Points on a landscape with several valleys, each with its height.
los: [128 123 163 108 162 138 114  86 115 164 111 157 138 112 156 117 123 111
  73 111 142 120 108 174]  h=-0.18
ninar: [179 105 122 137 187 128 150 146 110 186 130 137 152  86 135 144 115  87
  94 136 132 136 129 144]  h=0.31
vome: [ 90 191 149 100 159 157 134 115 150 103 145 132 140 134 155 124 129  82
 133  98 133  71 166 158]  h=0.23
Nus: [ 85 197 147 158 100 133 122 147 163  55 139  85 104 158 130 114 159 128
 224  89 125  61 188  80]  h=0.50
lefe: [ 82 178 143  99 136 140 162 150 164  87 142  97  93 148 141 105 138  94
 161  90 126  79 150 134]  h=0.28
binel: [170 127 107 176 159 146 100 136 115 123 159 128 196  93 111 143 147 124
 161 136 109 140 197  99]  h=0.28
kuv: [136 105 109 117 125 121 191 143 145 140  99  83  65 154 128  95 100 121
 112 125 143 155  81 146]  h=0.30
kepi: [121 127 146 125 167 165  61 112 113 176 161 154 204  77 149 131 145  95
 119 132 101 112 155 162]  h=0.41
Vif: [159 167 117 154 180 144 137 147 122 112 172 113 164 105 127 137 128 111
 150 124 130 117 196 114]  h=0.00
Bori: [ 59 127 133 100  63 122 136 131 151  92 101 129  93 177 120 116 123 162
 126 117 137 126  65 119]  h=0.30
lipad: [130 128 144  99 118 134  94 100 123 144 120 155 149 109 116 134 138 148
 100 125 122 118 126 129]  h=0.17
botig: [181 108 127 130 177 125 163 147 112 183 125 123 133 104 141 134 109  86
 103 133 137 132 120 145]  h=0.28
fid: [ 96 105 146 105  96 143  96  91 112 150 118 168 132 127 109 144 126 177
  94 112 133 132  90 122]  h=0.27
Dage: [131 118 105 152  52 133  62 116 124 118 127 141 161 139  95 157 153 187
 143 149 129 144 127  77]  h=0.44
voro: [ 85 151 141  90 126 114 177 155 176 104 103  78  52 174 128 115 130 123
 124 115 141 116  99 143]  h=0.41
Gifo: [ 69 168 152  92 128 153  56 111 138 129 124 168 182 118 117 148 174 121
 163 143 139  74 163 122]  h=0.43
famor: [153  91  98 163  62 114  84 135 112 133 133 140 155 128  92 145 133 188
 153 150 124 159 136  69]  h=0.39
fak: [ 94 164 141 105 157 138 189 164 168 111 143  90  78 152 177 116 132  64
 129  99 146  95 135 167]  h=0.43
Foz: [137 157 121 139  78 112 112 153 130  69 135 115 117 136 115 136 159 151
 202 149 119 127 162  73]  h=0.23
sezum: [ 83 169 149 115  82 115  96 130 164  68 106 114 104 168 121 102 144 146
 186 119 123  92 129 108]  h=0.30
lem: [123 151 142 124 175 138 189 162 149 150 136 110  96 132 168 128 117  58
 118 102 156 101 143 164]  h=0.44
Sel: [187 110 103 166 141 132 124 132 107 131 155 119 174  92 108 137 129 122
 143 144  94 166 178 103]  h=0.27
viz: [103 112 152 107 119 147  89  80 114 153 116 168 139 118 116 141 121 164
  84 112 135 132  93 139]  h=0.26
Satu: [188  95  93 158 127 109 110 123 105 150 144 143 186  83 112 146 134 126
 105 152  87 174 157 117]  h=0.31
Doren: [ 36 114 135 100  76 122 143 123 150  99  90 136  81 171 129 116 130 163
 113 113 139 120  50 129]  h=0.45
dukad: [142 140 107 149  74  91 157 163 133  57 117  88  83 176 114 138 138 143
 208 152 124 124 167  79]  h=0.32
fura: [110 132 169  96 152 154  72  74 110 168 138 172 158 102 150 129 134 124
  84 115 124 117 116 175]  h=0.31
Miv: [128 133 139 100 115 126 103 111 129 134 118 148 141 116 113 123 138 144
 111 128 128 119 122 123]  h=0.15
Tar: [127 105 145 127 160 142 109  73 102 172 117 164 137 115 148 127 106 146
  61 117 152 141  85 173]  h=0.22
lumu: [114 148 126  96 138 113 185 156 167 109 112  79  61 158 140 102 130  99
 122 122 142 127 117 160]  h=0.29
kipet: [120  99 114 151  64 104 177 146 146 100 108  87  82 193 102 131 101 146
 162 157 150 157  89  72]  h=0.43
kunu: [ 94 129 176 117 163 148  96  56 112 162 115 174 140 112 162 118 122 117
  73 105 144 119  92 190]  h=0.03
pibo: [114 136 119 138  47 106 133 150 138  79 119 108 107 174 106 123 124 164
 166 142 142 153 107  84]  h=0.25
Rim: [139  98  99 124 114 130 201 141 139 138  97  80  66 161 122  97  95 128
 119 125 141 161  77 137]  h=0.34
Kiza: [153  96 120 125 142 138 113  93 105 166 131 168 152  95 131 136 107 151
  71 129 137 148 106 162]  h=0.16
vesi: [ 70 145 159  84 111 136  70  84 140 131 115 177 139 141 108 147 136 167
 107 132 134 106 103 130]  h=0.31
sezo: [198 105  89 178 136 126 106 127 100 119 142 125 184  92 100 150 136 126
 152 148  76 187 184  98]  h=0.46
ruv: [143 184 102 158 162 132 159 165 138  86 164  92 120 135 130 113 142 117
 184 124 135 113 198  92]  h=0.23
gubat: [175 127 121 161 199 136 137 153 109 155 176 124 168  84 125 152 111  91
 123 116 116 122 180 126]  h=0.28
kikos: [128 123 139 102 101 128  93 110 127 137 121 152 145 115 109 133 144 155
 113 129 124 122 125 113]  h=0.17
Ved: [134 121 125 111 141 107 189 157 155 137 105  83  67 145 154  96 112  98
 114 123 145 134 100 166]  h=0.32
lig: [ 52 107 138 101  79 128 122 106 132 116 100 156 101 158 123 117 132 172
 110 107 132 120  61 125]  h=0.37
zak: [ 85 139 151  98 136 134 119  98 150 122 109 145 109 144 146  99 123 130
  86 118 140 119  88 169]  h=-0.04
Mufer: [133 129 131 143 180 158  67 125 108 167 176 150 204  82 141 137 139  92
 120 127  96 106 168 153]  h=0.35
bupu: [112 127 173 110 170 151 104  69 103 176 119 176 153  99 164 113 132 102
  83 105 136 111 111 180]  h=-0.49
lili: [170 161 103 172 182 137 156 163 119 117 181  88 136 123 135 131 123 103
 164 125 120 123 194  97]  h=0.32
gerem: [ 92 169 136 104 136 128 162 159 160  83 137  89  82 151 131 107 138 102
 167  98 136  83 155 122]  h=0.26
Seli: [112 123 170 112 180 154 119  79 100 187 120 176 157  98 164 119 137  85
  91 108 144 111 115 177]  h=-0.66
foso: [145 115 109 138  84 101 185 149 134  85 114  82  76 184 106 126 118 132
 173 162 132 147 114  74]  h=0.30
Pavib: [137 103 119 115 124 138 121 106 115 152 119 147 133 121 119 115 119 153
  84 115 136 147 102 140]  h=0.13
naro: [150 131 103 152  63 102 141 173 127  55 125  93  94 166 114 138 134 162
 212 171 116 139 169  75]  h=0.44
zapu: [119 119 165 114 178 147 115  75 101 187 115 173 149  94 161 121 134  99
  84 110 144 114 112 177]  h=-0.75
soli: [ 94 118 154 114 146 134 119  93 138 139 101 138 105 142 155 105 118 125
  75 113 151 128  78 179]  h=-0.65
zetat: [ 65 164 156  86 100 117 117 137 166  93 109 123  96 161 120 101 136 132
 168 111 121  77 121 120]  h=0.26
lir: [173 111 114 115 140 114 177 151 120 155 117  94  88 134 138  99 108 108
 120 131 130 140 110 137]  h=0.21
fivob: [105 157 132 116  67 118  79 123 144  84 114 136 135 146 114 130 164 159
 158 139 129 116 130  94]  h=0.24
Kedi: [132 127 142 124 176 157  91 120 109 172 166 161 195  82 146 131 137  93
 105 121 111 104 156 162]  h=0.19
nafu: [ 83 164 149 114  68 115 113 140 162  66 102  96  91 190 110 109 121 159
 170 116 128 106  98 111]  h=0.34
kel: [ 71 159 143 100  92 133  60  96 164 100  97 151 139 158 110 125 151 153
 148 137 135  95 128 119]  h=0.38
Moda: [ 40 133 155  94 106 124 138 127 171 116  93 117  65 177 127 109 125 151
 117 128 144 111  51 142]  h=0.38
mal: [ 89 192 143 148 117 128 129 157 155  66 142  92 104 152 123 120 153 124
 215  94 134  69 188  85]  h=0.30
fada: [172  76  92 145 137 127 140 121 102 169 128 152 148  92 132 157 112 136
  70 147 128 174  99 146]  h=0.21
pumag: [166 119  97 126 117 112 193 143 129 103 122  71  76 161 121 100 126 112
 147 147 122 144 132 106]  h=0.26
tik: [176  98 125 123 165 113 167 134 111 180 103 128 115 111 149 119 107 105
  85 131 148 133 102 157]  h=0.22
Nek: [137  94 102 128 120 130 190 137 128 156  98  88  71 152 127  97  93 132
 105 120 147 160  70 142]  h=0.28
Vit: [ 93 157 160 110 171 161 150 107 144 155 124 152 131 123 172 132 136  58
  98 107 146  90 143 176]  h=0.44
Kovuk: [157 105 134 125 179 135 127 133 114 186 146 170 177  73 141 128 123  99
  93 127 134 121 139 158]  h=0.19
Bam: [168  85 102 143 157 111 120 123 103 173 137 177 169  61 138 160 114 133
  75 143 104 170 118 160]  h=0.43
gel: [123 119 121 112 131 118 184 150 156 135  97  86  62 155 135  96 106 119
 108 124 149 149  79 159]  h=0.30
Vupud: [147 118 108 159  64 109 136 166 124  74 126  96  98 171 102 131 118 169
 195 169 134 157 131  68]  h=0.35
des: [ 52 147 161  94 126 131 123 106 165 111 109 144  96 161 155  95 121 125
 102 127 134 104  75 170]  h=0.38
Biza: [123 126 117 150  58 102 154 153 143  66 111  92  91 189 102 129 117 153
 180 157 146 157 114  76]  h=0.31
Vapev: [108 146 137 119  83  96 155 155 153  57 102  80  67 183 108 130 133 132
 179 125 138 121 131  93]  h=0.28
leveg: [178 117 124 121 157 123 159 147 115 164 128 111 119 113 142 112 112  96
 112 125 139 131 124 138]  h=0.19
lanik: [114 133 127 117  87  94 174 157 155  65 106  81  64 189 106 132 131 125
 172 135 140 128 125  90]  h=0.28
kodu: [ 92 165 144 106  80 109 103 132 157  75 110 120 110 155 116 109 148 145
 168 123 125  99 123 105]  h=0.20
Mimum: [154 100 119 150 175 133  99 142 112 181 164 169 208  63 131 134 125  98
 103 142  94 137 151 150]  h=0.45
Rebi: [149 103 132 131 174 141 103 123 112 187 160 176 186  62 143 134 121 109
  96 138 103 129 137 168]  h=0.33
Fedoz: [103 160 129 119  73 136  40  89 141 102 117 151 168 131 106 163 178 164
 148 162 127 121 149  93]  h=0.46
gor: [172 103 114 173 173 129  99 147 112 157 173 151 216  66 126 140 128  93
 122 136 102 151 174 126]  h=0.42
vifu: [181  96  82 166 107 109  89 114 110 149 129 151 192  87  95 149 141 143
 117 149  81 177 161  99]  h=0.48
gebu: [124 157 136 123 151 154  84 121 124 125 154 144 186  96 129 137 160 111
 137 136 129 100 168 125]  h=0.18
nupez: [182 127  76 195 150 147 139 163  98 129 169  81 138 119 120 151 135 109
 182 127  80 167 199  82]  h=0.53
gimot: [155  75  99 144 140 137 136 106  99 168 132 164 147  94 131 154 101 154
  65 135 143 168  90 160]  h=0.27
Duz: [124 114 153 125 181 138 108  60  94 190 122 183 145  94 159 124 117 126
  76 129 142 123  98 181]  h=0.10
fum: [ 18 118 146  93  86 125 122 102 145 106  93 159  89 168 131 103 130 172
 112 121 132 104  60 139]  h=0.54
Vis: [156  84 118 144 183 127 142 101 104 187 110 161 131 100 142 149 105 138
  60 141 167 150  77 168]  h=0.43
Sofif: [110 166 135 118 118 113 155 160 151  75 132  95  91 152 122 113 142 120
 186 113 137  93 159  95]  h=0.20
gen: [ 71 109 130 105  90 117 165 137 155 116  88 118  67 167 120 119 118 148
 118 114 153 140  56 125]  h=0.31
dis: [165 102 120 132 149 124  95 113 109 171 149 167 183  72 139 139 124 123
  93 140  99 139 136 157]  h=0.29
rizo: [187  94 110 130 144 115 145 136 106 170 127 131 143  95 133 142 116 112
  91 146 120 152 122 139]  h=0.21
gis: [170 166 114 178 202 134 122 152 117 121 184 115 174  96 132 161 121 111
 152 119 117 117 212 120]  h=0.03
kezo: [ 82 111 120 115  55 117 140 135 138 104 109 132 103 166 117 121 127 168
 124 112 143 142  75  98]  h=0.31
gav: [183 113 100 139 130 121 186 148 112 123 136  70  80 149 126 108 125 108
 150 145 111 145 137 104]  h=0.29
vos: [168 113 124 132 169 117 197 170 119 161 131  86  81 136 160 110 103  84
 127 116 140 106 123 148]  h=0.42
kogus: [ 86 105 131 107  76 127 113 113 122 129 114 156 112 147 111 127 127 175
 110 107 136 132  76 107]  h=0.26
sib: [118 214 137 147 159 150 113 132 139  75 151 103 143 128 128 144 144 114
 182 103 135  82 207 111]  h=0.15
kitil: [194 104 102 161 135 121 121 129 103 138 153 122 172  89 112 145 129 119
 130 150  87 172 166 108]  h=0.29
fos: [195  99  95 161 125 114 120 124 104 139 146 124 169  92 106 144 131 120
 121 152  83 183 161 102]  h=0.32
Sed: [ 87 158 147 101 113 107 150 160 163  65 111  76  59 183 115 129 135 134
 170 108 129  83 130 110]  h=0.37
megol: [129 160 127 130 104 104 145 160 140  75 130 102  96 149 116 119 145 137
 193 132 131 114 163  84]  h=0.19
saka: [140 188 128 139 196 145 113 129 118 104 178 130 168 110 143 156 130  98
 135 109 131  88 195 146]  h=-0.74
bor: [168 155 114 182 194 136 122 151 117 125 182 114 180  94 128 155 125 114
 153 122 115 124 211 114]  h=0.09
Risot: [165  76 105 148 165 124 162 123  93 179 101 146 126 107 145 158 109 128
  61 143 155 161  73 163]  h=0.52
fim: [151 159 112 129 146 125 166 154 130 101 149  96 110 134 126 102 132 111
 154 126 129 123 162 111]  h=0.17
vabu: [168  99 122 131 172 125 118 135 113 179 143 165 180  65 134 138 121 109
  87 133 118 139 137 157]  h=0.25
divug: [156 126 138 113 163 127 160 142 126 159 123 121 124 116 148 109 117  89
 109 117 146 121 125 149]  h=0.17
zazov: [126 130 153 104 150 159  74  97 114 166 150 162 181  86 143 131 147 107
 106 124 117 111 143 165]  h=0.26
lil: [149 132  92 159  74  93 164 167 132  60 113  79  78 187 114 145 135 140
 207 161 122 121 170  72]  h=0.43
Dezel: [ 62 153 157  86 110 120 153 150 178 104 100  80  51 196 118 129 123 146
 136 119 137  95  77 124]  h=0.56
mudas: [186 115 112 169 166 134 146 151 106 145 168 101 150 102 124 145 119  96
 141 136 102 152 171 103]  h=0.31
Zusu: [165  93 124 126 183 122 129 123 112 191 133 172 164  71 142 136 118 105
  85 136 131 132 126 164]  h=0.25
mateg: [129 111 142 128 177 159  88 123 112 190 168 177 197  70 145 128 131  99
 106 138  97 113 142 169]  h=0.37
Nonen: [150  96 136 128 176 123 126  89 105 186 118 173 142  96 149 133 109 131
  70 134 152 136 101 176]  h=0.13
Rivig: [ 73 132 136  94  79 114 167 153 170  88  90  90  65 193 112 136 115 141
 139 122 151 140  61 111]  h=0.44
zonub: [145  78  99 161  71 117 109 124 110 156 139 150 157 119  87 152 123 187
 116 148 126 171 119  76]  h=0.42
Lam: [176 136  83 169 128 133 144 159 106 111 160  91 128 123 116 127 138 135
 186 144  93 152 186  81]  h=0.31
bati: [ 44 150 159  87 107 123 124 124 174 111 108 139  84 172 136 102 123 138
 126 125 130  95  78 149]  h=0.34
nusi: [165 139 130 127 172 138 155 144 119 146 148 118 148 109 139 119 111  93
 123 117 140 115 156 132]  h=0.15
vam: [104 172 141 143  72 104 132 146 151  38 108  78  85 181 117 121 146 145
 202 110 119  95 158  94]  h=0.34
muk: [178 106 127 135 168 113 193 169 103 179 119  94  81 127 164 110 100  93
 116 129 136 127 101 150]  h=0.49
Vavap: [147 119 145 105 144 140  90  96 114 166 135 161 166  89 136 126 128 125
  87 126 118 125 130 162]  h=0.19
mafep: [ 89 165 143 134  81 128  69 114 159  62 116 120 127 152 123 120 170 138
 195 133 120  93 157  95]  h=0.46
kobik: [151  73 103 146 152 139 147  98  92 174 119 167 137 109 140 155 100 152
  57 138 164 164  77 166]  h=0.48
votab: [151  78  94 141 121 148 136 101 101 164 133 161 146  98 120 145 107 173
  69 135 140 178  96 143]  h=0.30
Morip: [113 127 170 105 166 171  80  88 104 184 153 176 177  79 158 126 144  97
  98 119 115 111 131 181]  h=0.38
fep: [ 82 176 151 118  98 118 129 152 158  64 115  79  81 175 120 113 138 141
 191 100 118  68 151 112]  h=0.39
kazot: [166  86  96 135 121 135 139 112 110 161 131 142 144 102 118 131 113 151
  80 135 129 170 109 134]  h=-0.51
fidu: [106 148 128 132  45 108 121 147 147  65 112 109 104 177 108 119 132 161
 173 134 134 144 111  91]  h=0.24
badi: [122 118 162 110 167 155  86  85 106 185 148 177 168  78 158 125 134 108
  92 124 114 113 123 181]  h=0.28
Niza: [175  96 123 123 157 118 144 122 107 173 113 146 137 100 141 131 114 118
  81 134 140 141 112 155]  h=0.17
Mul: [162 182 114 167 198 132 133 154 119 105 179 109 165 110 133 152 119 108
 156 124 126 112 211 119]  h=-0.03
rer: [132 124 157 114 182 154 119 106 108 189 142 181 173  90 151 118 131  86
  99 111 134 104 138 168]  h=0.05
Suk: [162  73  92 155 134 132 136 115  98 166 133 159 156  91 125 163 110 151
  66 144 127 185  97 144]  h=0.38
Gorut: [175  93  96 152  88 115 119 135 108 139 137 120 142 114 102 130 135 156
 147 152  99 171 145  82]  h=0.26
Tidep: [ 77 151 136 118  50 116 114 138 158  72 105 112 103 184 111 111 128 159
 153 118 134 127  90 105]  h=0.28
Limet: [ 23 135 158  84  99 121 105 105 171 104 103 154  90 182 130  93 123 170
 122 123 127  94  71 137]  h=0.51
tima: [176 102  97 154 105 119  88 112 111 147 131 150 186  87  98 148 145 145
 130 146  93 158 163  96]  h=0.29
Gafi: [ 72 126 174 112 143 140  90  57 126 142 105 171 126 133 144 123 110 146
  71 107 143 118  81 175]  h=0.41
bem: [195 105  90 166 130 128 109 125 107 128 142 128 180  93 101 140 137 130
 142 147  86 174 182  97]  h=0.31
gafos: [ 94 154 138 130  51 111 129 144 154  55 106  94  94 190 106 118 126 150
 174 123 139 135 106  96]  h=0.28
Gera: [ 93 124 120 101 105 110 189 160 163  88  98  85  51 184 110 127 111 131
 132 129 160 148  83 120]  h=0.47
gogen: [111 131 171 104 166 167  94  91 107 183 143 178 179  90 159 119 142  89
  99 112 119 106 132 177]  h=0.24
sigin: [123 105 118 134  53 132  86 120 122 128 128 147 143 138 101 143 143 185
 130 134 133 147 113  83]  h=0.29
Gov: [187 128  96 196 165 144 139 155 100 133 176  89 160 105 122 166 125  97
 164 131  88 160 197  89]  h=0.51
Fug: [ 89 127 125 102 109 117 176 144 164 115  96  94  63 166 118 106 110 134
 112 123 156 154  68 141]  h=0.26
dop: [118 156 151  99 167 160 103 111 120 143 153 158 184 102 150 124 145  90
 107 116 134  94 153 159]  h=0.13
duku: [ 96 142 128  90 120 111 180 155 173 102  99  82  58 168 116 111 123 125
 126 127 149 140  91 138]  h=0.28
Vafe: [140 150 122 138  83 124  80 126 126  80 124 136 159 119 102 155 176 160
 178 157 115 125 162  76]  h=0.29
Lugam: [115 117 164 122 162 143  94  60 103 173 120 172 136 112 152 124 107 140
  61 114 147 135  84 182]  h=0.20
Nugen: [167 129  97 158  78 101 118 174 108  83 134 110 114 140 107 140 137 169
 215 173  97 152 166  62]  h=0.38
vepig: [122 153 120 151  58  96 141 157 138  37 112  83  85 177 118 137 144 145
 207 122 123 119 181  84]  h=0.41
Follow the land downhill from each row below. Which row is at the bottom of its valley?
sib -> saka
fada -> kazot
Pavib -> kazot
vabu -> zapu
vome -> saka
ninar -> zapu
Vis -> zapu
Suk -> kazot
des -> soli
